In the rows, zero is written as 128.
One turn or mirror swaps these rows in pairs. Which row does each one swap with?
q306: [121 126 128 140 132 121  95 172 168 142 129 180 119 119 143 129 137 106
 170 164 114  79 161 119 152 114 134 119 143]
q163: [118 136 155 133 135 125 109 134 159 157 145 161 101 109 150  93 122 145
 177 155 140  99 121 129 138 116 149 130 117]
q849: [122 125 154 111 139 103 105 119 130 170 130 183 115 103 135 129 113 127
 156 183 105 109 157 124 142 126 133 146  84]
q803: [119 112 151 130 135 112 106 135 159 161 148 170 128 121 113  99 124 144
 160 134 128  94 142 131 144 133 144 138 125]
q386: [144 141 182 146 132 142  90 143 124 125 125 179  83 107 132 131 123 123
 126 192 111 106 137 111 156 115 141 121 105]
q354: [129 133 168 132 142 122 113 145 128 117 141 179  76 102 126  96 129 121
 140 168 128 114 132  96 178 113 176 134 112]
q366: [108 122 133 156 110 144 125 138 148 141 112 186 102 119 139 132  82 112
 152 174 115 116 154 128 124  99 185 139 123]
q834: [113 113 149 147 117 137 134 124 185 156 120 176  79 120 122 141 110 106
 153 199 122 125 153 123 160 119 153 130 122]
q977: [110 123 123 141 147 135 109 146 127 132 118 196 107 146 132 123 132 147
 163 186 138 117 148 122 123  99 162 110  99]
q436: [133 114 149 149 105 132 119 148 149 166 117 157 110 130 124 106 114 119
 135 193 130 106 138  99 178 141 159 148 134]
q413: [123 113 136 133 104 140 123 129 141 150 121 168 111 135 127 108  99 132
 142 181 134 114 139  83 178 134 157 145 141]
q285: [117 124 144 134 147 122 102 123 147 114 111 157 126 114 128  93 127 130
 164 155 111  97 152 131 158 104 173 127  67]
q23: [138 129 153 105 138 105 118 123 132 157 149 176  87  98 126 108 118 131
 149 172 106 118 144 110 154 116 133 135  90]
q517: [121 104 121 149  90 135 107 130 127 148 106 178 119 115 113 145 118 113
 163 155 128  85 170 127 148 109 150 124 122]
q65: [118 120 132 143 135 136  87 142 156 126 124 165 103 133 150 130 140 104
 182 151 106  66 149 126 164 105 148 116 123]
q96: [132 135 141 145 133 122  98 144 162 117 128 158 112 142 148 131 129  96
 172 172 122  75 154 126 169 125 140 121 139]
q663: [115 104 113 158 120 128 105 122 132 142 121 177 118 115 107 155 115 114
 160 144 125 102 174 127 144 118 138 139 132]
q530: [109 120 165 136 127 124 114 137 158 167 156 167 100 123 137  79 132 144
 164 166 128 103 140 127 128 116 154 140 111]
q50: [110 111 150 135 157 133  87 113 139 140 124 150  83 131 121 109 130  83
 148 168 109 128 133 106 135 134 145 112 110]
q207: [117  91 141 152 130 150 109 163 145 116 104 164 107  95 112 144 101 121
 155 167 121 101 146 107 142  92 166 148 105]
q44: [129 112 156 127 133 142 121 164 157 142 142 176 125 142 149 139 119 115
 128 163 124 119 140 135 173 114 163 112 125]
q637: [121 120 151  97 147  98 108 138 129 159 133 185 100  99 137 123 122 124
 135 180  92 114 137 124 149 122 146 140 110]
q342: [109 130 121 152 134 130 112 129 135 147 111 197 117 135 130 125 115 141
 144 160 136 114 140 130 132  75 161 114 106]
q674: [115 141 151 149 134 125  98 150 161 125 141 171 124 139 135 136 126 106
 167 167 117  75 170 124 167 109 143 117 142]
q792: [117  99 139 153 151 136  95  88 146 144 125 140 105 121 122 120 113 103
 155 185 102 121 144 111 137 130 136 130  98]
q661: [105 126 129 164 127 131 105 129 147 124 128 160 119 113 128 145 123  92
 148 152 121  86 177  80 168 121 147 126 104]
q60: [105 109 157 164 160 116  97 103 127 129 118 159 102 123 132 116 124 106
 142 178  94 127 165 119 136 144 144 125 125]
q219: [129 109 139 155 100 124 116 136 165 153 107 168  87 131 120 145  96 103
 164 196 131 111 163 102 149 110 142 126 125]
q461: [121  95 163 157 147 129  96 120 140 133 112 140  95 127 115 106  91 110
 157 171  94 126 154  90 141 133 163 130 107]
q225: [102 142 132 125 137 141  95 141 132 135 103 154 107 110 111 104 119 123
 144 171 101 100 165 145 146  86 140 113 129]
q993: [118 120 173 131 128 128 105 146 131 128 140 173  86 107 139 108 128 125
 123 163 127 130 130  94 173 108 168 154 118]
q989: [103 117 160 133 135 129 127 112 143 115 129 156 121 132 123  89 113 119
 147 165 114  97 152 124 149 105 168 122  66]
q539: [117 118 120 126 136 120 112 112 119 135 117 192 101 125 112 127 122 105
 147 133 133 127 132 108 149  97 160 135 102]
q270: [111 112 155 143 141 122  90  90 132 122 119 164 102 125 122  98 123  97
 138 174  86 114 150 113 138 140 159 125 107]
q512: [155 123 150 150 127 141 122 154 128 125 152 177  93 140 128 127 143 113
 147 175 123  91 150 124 133 136 148 114 132]
q134: [123 124 149 153 106 146 124 135 164 142 103 153  98 129 115 136  99  87
 163 194 121 120 169 121 153 116 159 122 120]
q726: [117 115 150 137 139 120 107 127 154 116 117 162 120 130 129  82 130 120
 176 159 131  99 156 126 151 103 167 132  68]
q85: [101 117 131 164 139 132 102 136 134 149 131 166 135 118 121 141 126 100
 153 137 106  91 179  95 155 114 157 126 110]
q714: [106 117 137 156 133 142 102 130 141 121 145 173 127 108 129 134 118 111
 146 132 120  91 176  81 163 122 150 129 110]
q704: [112  90 144 138 123 152 107 164 140 132 106 169 102 105 109 152 106 115
 156 173 107  91 141 102 152  88 159 131 105]
q239: [132 124 145 133 129 134 108 118 158 148 152 151 109 121 130  89 112 148
 179 151 139  93 135 129 163 114 155 126 115]
q795: [114 102 108 167 116 125 106 130 123 139 121 176 111 105 114 141 122 112
 165 150 128  93 173 118 146 111 142 151 126]
q240: [113  94 155 142 129 137 111 160 146 132 103 162  99 100 119 152 101 133
 153 166 132  93 147 107 130  84 159 123 104]
q659: [127 102 118 155 121 131 101 134 117 134 109 184 115 107 107 146 110 116
 167 153 129  87 168 121 165 134 140 125 118]
q84: [122 119 158 163 134 125 110 154 151 124 127 184 114 120 151 125 119 112
 136 202 110 112 167 110 175 135 165 129 147]
q796: [110 111 164 140 130 139 105 120 141 134 128 169 135 146 136  78 123 120
 157 166 128 105 149 115 139  93 166 114  82]
q87: [104 118 164 160 112 118 114 152 145 127 114 186 112 131 144 113 117 127
 147 179 117 128 169 111 182 139 166 128 139]
q115: [131 112 151 112 129 140 116 158 144 144 138 169 117 142 139 132 125 124
 123 156 113 126 150 132 170 118 156 106 141]
q857: [118 106 114 129 150 140 106 118 110 136 131 174 106 118 108 128 120 117
 141 140 142 114 141 109 160  90 164 132 107]
q488: [125 101 152 137 139 130 110 126 133 122 110 160 113 127 130  95 122 110
 152 168 135 105 162 132 145  95 183 131  66]
q991: [125 114 164 163 116 127 106 155 145 124 127 161  96 130 141 104 125 127
 146 189 117 115 170 110 178 132 164 134 152]
q551: [103 118 156 141 124 121 101 125 163 160 152 152 112 113 144  87 140 152
 173 166 119  95 140 123 146 116 153 132 114]
q651: [120 130 132 133 103 129 127 135 153 160 121 168 114 136 131 121 122 126
 153 189 138 103 147  86 182 132 157 141 140]
q553: [121 121 172 120 133 149 113 149 153 145 120 187 115 146 140 133 127 119
 121 165 127 114 142 126 180 127 153 102 118]
q129: [103 101 154 143 150 128  88 102 163 133 124 167  94 118 123 119 108 109
 151 169  92 134 147  85 141 116 129 136 109]
q724: [138 106 142 105 146 109 113 130 137 158 135 184 104 112 144 119 121 133
 158 180 102 108 127  95 135 132 137 139  93]
q292: [130 118 169 117 146 135 111 152 145 132 126 163 122 149 144 144 118 123
 125 171 124 114 139 133 157 115 151 107 138]
q37: [150 127 150 147 138 142  97 152 159 145 110 170  97 102 153 120 124 118
 148 180 138 144 162 127 130 117 144 143 109]
q471: [107 107 136 150 136 145 108 157 140 139  95 179 101 100 128 152  92 127
 160 164 121  88 134 103 152  98 164 127  96]
q307: [125 103 107 147 114 129 101 139 111 139 114 176 118 116 112 142 116 114
 163 161 129  90 169 116 151 116 140 144 136]
q3: [116 108 143 148 161 139  93 103 127 140 130 147  95 129 119 113 103  94
 154 173  95 108 142 114 123 123 137 133  96]
q841: [125 137 160 124 121 127 106 134 112 122 121 163  73 105 131 132 125 127
 138 188 110 121 127 126 149 114 126 115 104]
q333: [ 95 119 134 166 110 124 136 145 136 124 118 180  97 135 116 132 114 114
 151 173 104 108 144 115 111  99 163 136 128]
q635: [126 113 135 141 125 112 112 119 150 159 142 183 104  98 132  90 127 148
 173 164 132  96 144 125 130 132 176 137 109]
q93: [112 120 164 162 111 123 119 154 139 123 137 171 108 125 142 114 121 114
 133 183 124 125 186 112 174 130 164 134 142]
q369: [115 110 154 140 140 114 101 126 137 132 111 159 117 136 144  76 114 120
 150 190 123  94 166 124 157 106 159 124  72]
q586: [142 113 154 128 131 155  90 152 141 130 137 196  99 124 131 117 136 104
 132 171 113  78 160 124 147 126 143 112 136]
q411: [126 124 143 102 144  97 114 123 141 157 130 173  91 106 125 120 111 118
 152 182  89 126 139 111 153 135 135 129  98]
q327: [104 115 141 148 106 120 128 131 176 152 112 173  86 120 115 146 113 107
 172 188 125 112 176 104 144 108 148 121 123]
q912: [121 109 148 154 113 114 110 125 134 158 124 163 103 107 125  93 134 152
 177 163 142  90 150 139 133 128 156 139 124]
q827: [137 114 144 104 139 105 110 123 153 158 115 176  97 104 130 115 122 133
 142 184  99 135 139 112 154 134 144 130  90]
q459: [ 99 130 149 139 135 125 111 138 157 157 144 157  96 101 122  94 128 131
 181 157 143 102 123 129 134 116 172 137 112]
q526: [103 111 156 141 160 146  96  98 145 133 113 155  90 124 112 112 115  96
 151 175 106 124 144 102 131 116 133 112 102]
q483: [121 119 159 157 116 128 117 141 135 131 134 166 100 135 139 107 131 117
 140 190 115 123 174 113 183 135 161 136 153]
q271: [117 143 166 139 113 127 103 147 122 114 130 171  82 112 130 135 117 123
 124 184 112 107 133 135 139 126 133 121  93]
q552: [106 126 131 148 152 130 115 138 138 116 119 188 113 127 138 118 140 141
 160 175 147 126 145 132 133  86 154 117  94]
q22: [117 118 144 137 150 119 108 114 139 115 114 167 119 137 131  82 120 116
 159 166 121 115 148 114 148  88 159 145  74]
q220: [129 120 152 124 143 116 107 126 132 161 145 176 106  90 131 123  93 119
 146 188 101 106 123 103 135 126 131 133  97]

q3 is swapped with q530
q827 is swapped with q285
q857 is swapped with q993
q517 is swapped with q84
q225 is swapped with q37
q411 is swapped with q726
q635 is swapped with q270
q483 is swapped with q795
q163 is swapped with q526
q551 is swapped with q792
q115 is swapped with q207
q488 is swapped with q637

